Each path below is one point turned by a fixed rotation once a step. After each direction that follows a path, write how fast that rotation turns it, in degrees a step (0 if it stays still).
Each turn is a multiple of 5 degrees from 10 to 175, or 0.
Each row of a path follows its step; steps can be skipped.
Path 1:
step 0: [  5   6  -6 -10  -4  -5   2   3   4  -4  -8 -12   8  -6  -3 -17  -3   1
 -16   5  -6  13 -10  -1  -5  -1   2   8   1   7   7]
step 1: [  2   8 -15 -11   7  -7   2  -3 -14 -10   8 -10   8   7  -5  -7   2   5
   5  -3   2  -1  -8  10   3  11   0  -5  -5 -12  -9]
step 2: [  2   3  -3   9  -2  -2 -12  -8 -15   1  -1 -10   5   8   1  15  -6  -2
  -2   2 -15  14   1   5  -7   5   4   8  -4   5  -3]
step 3: [  2  -2   0 -13 -10  -9  10   7  -2   5  12  10   0   4  -5  -3  -7   0
   3   2 -11  15  15  14   1   3  -1   2   7   2  -2]
step 4: [  1  -6  -7   1   1 -13  -5  -9   9  -1   9  -4  15 -17  -3   9  14  -1
   1  -4  -2   0   8  15  -3  -5  -2  -2  -4   0   1]
step 5: [ -3  -4  -2 -11   1   2  -6  -5  -2   3  -1   3  13   2  -8  -7   0 -21
  -5   0 -11  -2  -7  -1 -14 -13   2  -3  14   4  -2]
step 6: [  5 -13   5   1   0  -3   7   0 -12 -22   2   1   7   3 -16  -2  -3  -9
   2  11   8  -2   1  11   4  -7  -1  -3  -2  -5   2]
step 7: [ -6 -13   8   8  -5   5  -1  -5   2  -5  10 -11  -3  -8  -1  -7  -7  -6
  -7  -6  -7   9  -7   6  -9   3  12   8 -14  -4  -3]
step 8: [-10   3  -9  -2  -9   4   6  14  -1  -5  -9  -5   8   1  -3 -21   6  -3
  -4   5  -6  12   9   6  -7   9  -1  -8  -5   1   2]
[-5 -1 -3 -5 -3  2  2 -2  3  3  1 -4 -1 -9 -3 -4  5  7  0  1 -1  1  3 -2
  0 -1  0  0 -1  3  2] -> 90
Path 2:
step 0: [  1 -18  -6  -4   4 -12   7   4  -6 -12  -4  -7 -13  -1  14  -2   5   3
  10   3  10  -5   6  -6 -13   8   4  19   5   3   0]
step 1: [ 14 -12  10   2   1   4  -2  -1   7  -2  -1  -4   2  25   6  -6  -6  12
  -8  15 -11  11   5 -12   3  -1  -4   3  -5   4   4]
step 2: [  0   2  10  -3  -8   7  -4   2  12  10   0  -5  21   5  13  11   9  -2
  -9 -16   2  -9 -11  -9   8  -2   4   7   9  -5   3]
step 3: [  2 -10  -2   4   2  -8 -11  -4   2   2 -22 -12  10 -13 -10  -4  -8  -4
  -9 -16  -2  -4   5  12  -7   1 -13   2   1  -4  -6]
step 4: [  6  -7  -5 -19 -13   2  -5   0  -8  -5   5   5  -6  -3 -15   9 -14   5
   4   5  12  -1   3  -3   5   0  -6  17 -11  -3 -12]
step 5: [  6   4  15   2  -1  24   2  15   0 -15  -6  -5   1   8  -7  -5   3  -1
   8  16  12  -5  -1   6   0   7   2  -4   8   2   0]
step 6: [ 11  -2 -12   3   2  -2   2  -1  -9   2  -5  -4  -3   6   9  -9  25 -11
  -3   1   1   3 -12  -8   3  11  -6   5  14 -16  -2]
step 7: [  2  -3 -10   5   8   0   6 -18   5   4 -12 -10   4   3  10   5  -6   3
 -15  15  -4  -9  -2   0  -9   7   3  12 -18  -1   1]
step 8: [ 10  -3  -1  -8  10   2   4   1  12  -1  -1   1   4   3 -11   7  -8  13
 -10 -13  12  -6  -9 -24   4  -3   2  -6   0  13  -4]
[-3 -6  0  5 -4 -4  2 -8 -4 -1 -3  0 -1 -1  1  0 -3  5  1  0  2 -2 -5  3
  2  1  3 -2  2 -2 -3] -> 100
Path 3:
step 0: [  6   9  14  -1  15 -13   0   3  10   7   2 -11 -18  -2   6   1   2   5
  11   1  15 -17   9  -4   9   0   4   1  -1 -12   8]
step 1: [  4  12 -10 -12   7  -1   6  10  -9   4  12   3   5   1  -3   9  -1   5
  -5  -2   9   4  -4  -4  -4  -9 -21  12  19   0  13]
step 2: [  2  -1   3  -5  -6   2   1  10  -2   7  -4   5 -12  17 -12   4  17   7
  19  17   4   9   2   9  -3   8  11   7  -3  -3  12]
step 3: [  7  -1   1  -6  22 -13  -2 -10  -1   3   9 -13   2   6  -9 -21  -9   5
   4   4   5   4   8   2  -6  -3   1  -6  14 -14   3]
step 4: [  5   4  -2  -4   2 -11   4  13 -16   6   9   0 -12   2  -1  -3  12  -1
  -2  -3 -21 -12  -7  -1  -4 -14  -3  19   3   2  10]
step 5: [-16   1   4   0 -16  -1  -6 -10  -6  -1   7  -6 -12   5  -4  -8   5  11
  14  -2  18   5   6   6  10  -3   1   4  11   4  18]
step 6: [ -4   8   9  -6  18  -9   5  -9  -9  -3 -10  -2  -3  11   8  -4  -1  12
   5  18  -1   1 -11 -13  -7  -2  -4  10  14  -6  -9]
step 7: [  6  14  -5  -5   4  -4   0  11  -8  19   9 -11 -16 -13   9   1  -2  -4
   6   9   9 -13   1   7   3   4  11  13  -2  -4  10]
step 8: [ -1   5   2   0  14   2  -8   4  -2  -4   4   7  -9   5  -1   8   4   6
   6   1   7  13  18   6   3  -9 -23   5  21   5  12]
[-6  1  0 -3 -5  1  3  0  0 -2 -3  2  5  3 -4  2  4  3  2 -3  5  2 -5 -6
  1  3 -1  2  1  0  4] -> 95
[-4  0  0  3  0 -2 -3 -3 -6 -4 -3 -2 -2 -6  3 -5 -1 -1  2  0 -4  1 -3 -3
  3  2  4  2  4  5  1] -> 45
Path 4:
step 0: [ -2  -6 -13   1   1  20   1  -1   8   4  -9   1  -1  16  -1  -3  -9   1
   1  -3   4   8   3  -7 -19  -1 -12   4   5  -8   1]
step 1: [  5  -6   2   2  13  10  -9   2  -2  13   2  -2  14 -13  -8   2  -9   2
  -5  10  16 -11  -3  -3  -8   2   0   4   9  -6   7]
step 2: [  8  -8  -2  -3  -5   4 -13   1  17  -3 -21  -3   8 -12  -4 -10  -2  11
   2   3  -1   2  -2  -2  -4   0   5 -11  -3  11   3]
step 3: [ -7 -11   0   0   1  -4 -12   7  11  -5   5  -6   6  -3  23  -5   2  -3
  -6  11 -10  -8   1  12  -3   7   6   5   5  -1   8]
step 4: [ -7  -3  10  -1 -13  -9  -2  -3  -2  -7 -13  -5  -2  -2  12  -7   4  10
   0   4  10 -12  -7   4   5   8 -15   0  -9 -12 -10]
step 5: [ -3  10 -14  -9  -3   4   7   2  14   3  10   7  -3   8   7  -3   0  17
 -10   0   7   5  -1   9   1   8 -10   9 -11  -3   3]
step 6: [ -3   0  -4  -6  11  10  13  -4 -10  14 -12  12   2 -12   8  -1 -17   2
  -6  -1   3  -5   1   3  16   4  -2   6   1  -5  -2]
step 7: [ -1   1 -10   3   7   4   1 -21   4   5 -13  19  10   7   0  -2  -2   5
   6  -5  -5  -1  -2   1 -15   7   6  -7  -4   3   1]
step 8: [ -7  -3  15   8  18  -3  -3  -2  13   9   5   2   6  -9  -2   9   1   4
   3   4  -3  -3 -13   6   1  11  18   7   0   2  -2]
[-1  4 -6 -3 -5  4 -6 -1  1 -1  0  5  1  5  0 -2  5 -1  0 -1 -4  3 -1 -2
 -6  0 -1  2 -2  3  0] -> 155
[ 0  0  0 -3  5  0 -7  0 -2  6 -1 -2 -6  0  2  3  2 -4 -1  3  0 -4  3 -2
  3  3  0  8  0  2 -1] -> 145
[-1 -5 -5  4 -2  4  0  0 -3  0 -2  3 -2 -2  3 -4  0 -3  0 -1 -4  1  8  5
  5  0  1 -3  1  4  2] -> 100
[-4 -2  5  2 -2  2  1  1  0  4  4  1 -4  6  3 -5  2  3 -5 -3  2 -1  0 -7
  4  0 -1 -3  0 -1  3] -> 65
Path 5:
step 0: [ -6  16   7   6  -8  -6   0  11  10 -10   3  13 -10   1  12   0   8   2
   9   3 -15  -7  -7   4  -5   6 -13  10  -4  -8   6]
step 1: [ 16  -6   0  -4 -12   5   6 -14   4 -20   4   0   3  -9  -3  -4   3  -5
  12  -8   7   3   1 -15   4  -2  -1   9 -14   9  -7]
step 2: [ -8 -13   5   2   0   0   2  21  -2   7  18   6  11  11   1  12  -5  -1
   3 -12   9   2 -17   1  -8   3   1   6  -7   0  -3]
step 3: [ 12  -3  17   4   3   0 -11  -1  -1   0   7   1   2 -16  -6  -6   7  -8
  -8   7   8  -2  -4  18   6 -15 -10   0  -7   0  13]
step 4: [  1   7  -2  -6  17  -2  -1   2  -3   3   6 -14  -5  12 -10 -16   8  -5
  -7 -22  -5   9  -8  -7   8  10   0   0  -6   5   4]
step 5: [ -3  -2  11   1   0   3  -3   5   2   9  -9   0   1   5  15 -10   6  17
   8  12  -9  -8 -11  -2   2  -4  -5  13   3  20   7]
step 6: [ 12 -13  -5   4  -5 -18   3 -10  14   3   0 -11  -5   3 -15  -6   1   8
  14   3   8   5   5 -10   0   0 -12   2  -3 -11   4]
step 7: [  4 -13   0  -2  15  -7   2  18   9  -3   2   6   1   0  -2  10  10   4
   5  -8   1  -7  -5  -4  -1  -4  12 -14  13  12 -13]
step 8: [  5   6   9   7   9 -10   3   4   2  -7  -1  22  -3  -3 -14  -3 -12   0
  -2   0  -9  -5   4   6  -3  -9  -5  16   8  -7  16]
[-3  2  4  3  0  5 -4  0  3  5  1  4  3  1  1  6  1  2  2 -4 -1  0 -2 -2
  5  6  0 -1  6  2 -1] -> 140
[ 4 -2 -2  5  1 -6  0  3 -1 -1  1 -2  1  0 -1  6  2 -4 -4  0  1  0 -3  6
  3 -1  1 -6  4 -1  3] -> 85
Path 6:
step 0: [ -5   8 -10 -16  -9  -6 -16  -3  10   3  -3   4 -10   8  -7  -3  16   2
   1 -10  -4  -3  -9   1   2   5  -4 -10  -6  13  10]
step 1: [  0  -8  -7   7  -6 -17  17   7  -4 -21   1   3   0   7  -7  -1  14  -4
  -8  -3  -5   5 -11   0  -3   6   0   3  -6   9  11]
step 2: [ -1  13   6 -12   2   4   0   3   6   7   3   8  -6   7 -13  -7  16 -11
   2  -1  -5  13 -11  -2   0  -3  -3  -1 -21  -6  10]
step 3: [  5   0 -17  -5  -4 -13   7   8   9   3  -8 -10  11   8 -12  -5  11   0
  -8 -11   2   7 -10   9  -3   8  -8   5  -2  12  -3]
step 4: [  5   9   2   4  -1  -4  -2   4   7 -11   5  -4  -2  -8 -13   3  16 -11
   6   4 -12  -4 -13   9   6  -6   8  10 -14   2  13]
step 5: [  3   9 -10 -12  -2  -9  -7  -6   0  -3  -1  -9  -7   5  -8  -7  15 -10
 -10 -19  -1   3  -5   3 -15  -3  -7 -10  -6  -3   3]
step 6: [ -2  -3   1   0 -13 -12  13   0  12  -4   2   6   2   2  -2  -7   9 -10
  -5 -10 -16  -1 -11  -1  -4   0  14  12  -6  15   3]
step 7: [ 18   6  -4  -8   2   5   8   1  10  -7  -5   3  -7   1 -10  -3  16 -11
  -3  -5   5   6   4   4 -11   2   3   3 -15 -13  15]
step 8: [ -2   2 -11  -7   1 -15  -5  -3  12   5   1  -7   1   2   5 -12  14 -10
  -8  -3  -3   5  -1   4   0   5  -4  14 -18  15 -10]
[ 7  4  2  2  0  5  2  3 -1 -4  3  2 -2  0 -2  0  1  3 -1  1 -2 -2  3 -4
  3 -9 -3  1 -3 -4  2] -> 140
[-3  1 -4  3  2 -6 -1  0 -6 -1  3 -1 -5 -2  5  0  2 -5 -1  2 -3 -3 -3 -5
  1 -1 -3 -5  0 -1  1] -> 90
[-1  2  1  1 -1  0 -6 -2 -1 -1  2 -7  0 -4 -3  4 -1  2  1 -6 -3 -4 -4  5
 -2 -5  1  0  5  0  0] -> 65
Path 7:
step 0: [-10  -3  -4   7   2   5 -28  10  10  -3   1  11  -5  -8  -3   4   8   3
  -8  -8  12   7  -1  -2  -9 -14 -10 -18  -3  -6   0]
step 1: [  7 -13  -5  13  -8  -9 -10   0  -1   0   3 -14  -2   0  17 -13  11  -1
  18  -3  -4   4 -10  -4   1   1  -6   5 -16  17   1]
step 2: [-11  -3  -6   1  20 -12  19  -6   6   9   5   3  -7  13  10   2  10   3
  -4  12   3  -2   9  -2 -14  -2   6  20   2   7  -1]
step 3: [ 12  18   8   4   1  -5   2  -2   9  14 -14   6  -7 -16  -6 -16   8  -7
 -14   0   8   1   3  10   2  10   0   4   9 -13  -1]
step 4: [-10   5   9  11  -1  -2 -19  -4   2  -8   9   0   3  -5  -1  11  -5  -3
  -9 -23  21  -4   1  10   0  -9  -7  -5 -11   1 -13]
step 5: [  8  -9  -5  14 -12   3 -19   0   0   5   7 -13   4  -3   3   0  11  -1
  19  -2 -13  -5   8  -6 -16 -10  11  11  -3   6   0]
step 6: [-15  -5  -6  -6  16  -6  10 -17  12   4 -10   8  -2  -9   8   3  19  -2
   2  15   0   5   4 -13   5  -7  12   3  -6  10   3]
step 7: [  9  19   9   2  11   1   7  -5  -1   0  -2   5   4   4   4 -17  17 -10
   5  -7  13   7  -2  11   2  20  -6  -1  17   2  -6]
step 8: [ -5  13   9  18  -4   6  -2  13   0 -11   0  -1  -9   9  -5   9   7   3
 -14 -10  15  -8   0   9 -16 -12   6  -8 -12  -5   2]
[-5  0 -2 -1  1 -1  4 -4  3  5  0 -4  3  2  4 -1  2  6  3 -3 -2  5 -1  0
  3  1  3  3  1 -3  6] -> 85
[ 4  5  3 -4  3 -1  7 -5 -2  3  2  5  1 -1  1 -2  0 -2  4  3  2 -2  1 -2
 -4 -1 -5  1 -3 -2  3] -> 85
[ 3 -3  2  1  0  0  0  1  7 -5 -2 -5  2  3 -4 -2 -4  2  6 -4  5 -2 -3 -1
 -4 -4 -2  0 -3  0  2] -> 95
[ 4 -2  4 -8  2 -4  0  1  4  0 -2 -2 -1  1  2 -1  0 -3 -2  1  0  6  6  0
  1 -4  3 -2  4 -2 -1] -> 100
Path 8:
step 0: [  3  -3  16  -5 -20 -10   7 -16  -7  -4  -9   6 -10   1  -1  -4  10  14
 -12   5   7  -3   7  14   3  -4   2   3   0  -5 -11]
step 1: [ -1  12   2   0  -3  -3   6  25  -9 -15   5  -3   3  -6   0  -2   6   0
  -1  -4  10   7   9  20   0  10  13  -1  11  -6  -7]
step 2: [  5   6  12  14  -8   3  14   0 -16  -7  -3  -2  -5  12   5  -3   6  10
  14  -6  13  -8   2  -5   5 -20   7   1  -4   2  -3]
step 3: [ -2   4   4 -22 -15 -18   2  10  -4  -7  -7  10  -7  -6  -8   0  15   0
  -1   0  18   1   5  -7  -8  -3   4  10   3  -7  -3]
step 4: [  5   5   8  12  -2 -12  10   1  -6  -9  -6 -13  -1   4   6  -5  -6  23
   2  11  15   1  10   7  -7  10   4  -5  11 -10   0]
step 5: [-14  15   1  -3  -6   8   0  10 -14 -15 -13   6   4   4 -12  -2   5   9
  13 -16  10  -1  -4   0   1  -3  10   2   5   3  12]
step 6: [ 15   5   7  -9  -8 -17  17   9  -2  -5 -19  -8  -4   9   2   9  -3  -1
   9   7   8   0   1 -13 -10 -10  -6   0  -2  -2   6]
step 7: [-12  11   9  -2   1 -15 -18  -4   1 -18  -7   3  -7   0  -3  -5  -5  10
  -3   9  16  -5   1   1  -2   4  -2   2  10 -12  17]
step 8: [  2  18  -1  -3 -12   4  14   4  -6 -10 -13  -2  14  11   4   4  -7  14
   0   4  -2   0  -7  12 -12  10   3   2  -2  11  15]
[-1  2 -7  3 -3  6 -1  4 -3  0  1  1  0  3  3  1 -4  1  3  1 -2 -5  1  0
  3  1  6  3  4  5  1] -> 110
[-2 -1  2  5  7  0 -2 -5 -1 -5  4 -2 -2  0  2  1 -2  3  2  4  3  1  0 -3
  4 -6 -2 -4  5  0 -1] -> 145
[ 2 -3 -2 -3 -3 -1 -2  0  1  0  2  3 -3 -2  4  0 -2 -1 -3  5  3 -8  0 -6
 -3 -4 -2  6 -2 -5  0] -> 100
Path 9:
step 0: [ -2   5  -6   9 -19   5  16  -9 -15  11   7   4  11  -6   3   3  -1   4
   1   2  -7  -4   3 -11   9 -13  -1  10   2   2   7]
step 1: [ 14 -10  -2  -2   2  17   6   4   0  -2   6  11  11  -5  -6   5  18  -3
   1  -5   6  -3  12 -10   6   1   0   6 -11 -16  -5]
step 2: [  6   5   9   6  -8  -2   8 -15 -20   8   6   8  12  -7  -2   4  -4   3
  -8  -1   7   2   4 -13  -8   7   6   7  -4   0  18]
step 3: [  0   5  -9  -2 -19  21   7  -1  -1   5   9   3   0 -10  -2  -1  12  -4
  10   4 -10  -2  12  -3   7   5  -2  13  -8 -11   0]
step 4: [  4  -9   9  -3   4  -2   8  -8 -14   8   8   4   6  -6  -9  14   4  -6
 -12  -2   2   2  19 -19   3  -2   5  -5  -1 -10   6]
step 5: [  7  10   5   2 -24   8  13  -2 -10  -1   6   6   7  -1   8  -5   7  -2
   5 -10  -3   5   6  -8   7  16  12   9  -5   3   1]
step 6: [-10   2  -5  -3  -2  -2  -1  -2   1   9  20   6   6  -8 -13   5  14  -4
   2   3   0 -11  19 -16  -1   4  -4   2  -6  -9   8]
step 7: [  9  -1  18   8 -17   8   6 -10 -11   2  12  -2  10   2  -6  11   5  -4
   1  -6  -6   7  10  -3   8  -8  17   5   2   1   0]
step 8: [  2   4 -16   8 -12  -6  15   3  -2  -3   9   4  10  -2  -2  -5  20   3
  -4  -3   3   0  11 -18   5   5  -2   1 -16  -1   3]
[-1  1  4 -4 -9 -3  3  2  0  2 -5  2  2  2  1 -1  0 -2  5  2  3  6 -3 -1
 -2 -4 -2 -2 -3  2  4] -> 140
[ 4  5  3 -1 -2 -2 -4 -2  3  0  4 -3  0  0 -7  1  0  0  1  7  1 -2 -2  5
 -3  3  0  6  1 -3  5] -> 95
Path 10:
step 0: [  8   6   2 -14 -16  -5  21 -18   1  -7   1  12  -5   7   1  -9  -7   1
  -6   1  -1   9  15   8   6  -2  -2  -7  -5 -12   8]
step 1: [  1  21  14  10   2  -9   0   1  -1  -3  13   2   1  -3  -4   2   2  18
  -6  -7   1  -6   1  -4  -6 -21  16  -3 -14   2  -6]
step 2: [  1  -3  -2  -9  -5  -8  10 -16   0 -13  15  -9 -15  11  12  -6  -1  10
   2   3   7 -12   7   2  12   2  -3 -12   0  -5  15]
step 3: [  6  20  -4   8  11 -12   9   3  -5 -19  -2   7  -2  -1  -9   1  -5   4
 -13  -7 -16   4  -1  -2 -11 -10  10 -13  -1  -2   4]
step 4: [ -7   1   9 -13  -4   5   7 -13  -5 -13  13  11 -12  -1   7   6   3   8
  -2  14  15 -13  -1 -12  -5  -1   6   0  -5 -13   8]
step 5: [  4  13  -9  11  -3  -9  13  -4  -3   3  -1  -1  -3  16  10  11  -4   9
 -13  -5   2  15   3   7 -12  -3   7 -18  -9  -2   7]
step 6: [  1   9   3  -4  -6 -10   0  -5  -5 -24   9   5  -8  -7  -1   2  13  11
  -7   8   8   5   1  -5  17  -5  13  13  -5  -9   1]
step 7: [  9  -1  -1   1  -4  -6  16 -20   5   2  15   7   2  14   5   2 -18   2
  -9   4  -8   5   9  -2  -7 -17   1  -7 -10   3   6]
step 8: [ -5  31   8  -2  -4  -9  -2  -1  -2 -13   7 -10  -8  -1  -3  -6   2   0
  -6   0  11  -6  -8  -4   8  -2  16  -7 -12   2   0]
[-3 -8  1  6  1  3 -2 -4  3 -1  6  4  2  3  4  2  2  1 -1  4  2 -6 -1  0
  1 -3 -3  0  2  1  1] -> 145
[-3  2 -4 -1 -6  5 -1 -2  2 -2  1 -4  7  2  0 -2 -1 -3 -1  2 -2  1  2  3
  3 -4  3  3 -5 -1 -4] -> 45
